a = 180.69	91.01	-51.18	63.92	49.03	123.17	-86.67	-138.37
a[0] => 180.69
a[5] => 123.17
a[7] => -138.37
a[1] => 91.01

B = [-13 -34 -34 -15 -38  12 -26 -11  59  -9]
B[-10]	-13
B[1]	-34
B[-2]	59

A = [314, 502, 699, 112, 791]
A[0] = 314
A[-1] = 791
A[-3] = 699

W = -12,11,67,-63,7,-65,15,12,37,-37,-25,9,-31
W[0]	-12
W[-3]	-25
W[-11]	67
W[-4]	-37
W[3]	-63

m =
-9	-10	8	-15
8	7	8	19
15	8	-28	23
-23	-9	-7	5
20	8	-31	29
-1	-2	-5	2
2	-10	38	-3
9	9	-25	23
-2	-5	12	-2
1	-7	34	7
-6	-4	-3	-16
m[0][0]	-9
m[:, 3]	[-15, 19, 23, 5, 29, 2, -3, 23, -2, 7, -16]
m[6][2]	38
m[5]	[-1, -2, -5, 2]
m[0][3]	-15
m[10][0]	-6
m[4]	[20, 8, -31, 29]
m[3][1]	-9
m[7][2]	-25
m[7][1]	9
m[1][1]	7
m[7]	[9, 9, -25, 23]
m[1][2]	8
m[2][0]	15
m[9][1]	-7
m[0]	[-9, -10, 8, -15]

X = [18.50, -5.96, 6.41, 15.45, -11.66]
X[0] -> 18.50
X[2] -> 6.41
X[3] -> 15.45

data =
array([[ 25, -25, -44,  42,  49, -14, -40, -10, -17, -43,  13,  43],
       [ 15,  -9,  -9, -25, -59,  -2, -17,   2,  -6, -23,  39,   3],
       [-22,  11,  28,  81,  23,  -7,  19,  -2, -23, -35,  17,  25],
       [  4,   5,  -4,  28,  43,  29, -37, -66,  16,  20,   8,   7],
       [ 20, -33, -40, -55,  -7, -11,  54, -10, -48, -34, -14, -35],
       [-11,  12,  12, -16,  28,  -6, -12,  11, -28, -28, -24, -25],
       [ -6, -53, -27, -26, -23, -30, -13,  15,  23, -19,  25,  25],
       [ 28, -35, -20,  24,  -8, -43, -38, -29,  -7, -23,  -5, -20],
       [-26,   1,   2, -29, -19,  -6,  16,  46,  29,  23,  46,   8],
       [ 32, -19,  36,  14, -49, -42,  19,  15,  14,   1, -13,  27],
       [ 36,  15, -37,  24,  31,  13,  21,  29, -15,   9, -11, -40],
       [  6, -20,   5,  23,  10,  35,  -4, -23,  13, -14,   7,  19],
       [-25,  -1,  19, -15,  -7, -34, -68, -30,  -1, -28,  -1, -10]])
Rows and columns are counted from 0.
(0, 0): 25
(5, 10): -24
(7, 7): -29
(3, 1): 5
(1, 10): 39
(12, 2): 19
(10, 10): -11
(9, 9): 1
(5, 6): -12
(12, 3): -15
(5, 8): -28
(11, 7): -23
(0, 6): -40
(1, 8): -6
(9, 0): 32
(3, 10): 8
(4, 2): -40
(5, 11): -25
(1, 2): -9
(12, 8): -1
(5, 7): 11
(2, 9): -35
(2, 0): -22
(3, 0): 4
(5, 9): -28
(10, 6): 21
(2, 4): 23
(4, 4): -7
(4, 5): -11
(6, 9): -19
(8, 7): 46
(5, 2): 12

arr =
[[ -5   3  -1  -1  -2   0   1  -4   0   1  -4  -1]
 [ 12   2  -8  23 -10   6 -10  10  30   1 -13 -14]
 [  3  -3   2  -3   4  -1   1   2  -5  -1   6   3]
 [ 25 -16 -19  33 -52  -2  -9  41  58  19  -7 -13]
 [  6   4  -2  12   3   5  -6   1  12  -3  -7  -8]
 [-10  -7   6 -25   1  -9  11  -3 -28   3  16  17]
 [-15  20   5  -1  26   8  -2 -28 -13 -12 -15  -7]
 [-23  -1  14 -42  21 -10  17 -21 -55  -3  20  24]
 [-10   3   8 -17  16  -2   6 -13 -26  -5   7   9]
 [ 11  11 -10  35  -5  13 -16   3  41  -4 -26 -24]]
Indices start at 0.
row 0 col 0: -5
row 4 col 7: 1
row 3 col 1: -16
row 7 col 1: -1
row 2 col 10: 6
row 2 col 8: -5
row 6 col 3: -1
row 7 col 0: -23
row 0 col 1: 3
row 5 col 5: -9
row 0 col 8: 0
row 3 col 0: 25
row 0 col 4: -2
row 2 col 2: 2
row 7 col 10: 20
row 6 col 1: 20
row 1 col 3: 23
row 5 col 2: 6
row 8 col 11: 9
row 9 col 2: -10
row 6 col 6: -2
row 7 col 7: -21
row 1 col 10: -13
row 2 col 6: 1
row 3 col 11: -13
row 5 col 7: -3
row 9 col 0: 11
row 2 col 4: 4
row 8 col 1: 3
row 7 col 2: 14
row 6 col 11: -7
row 4 col 9: -3
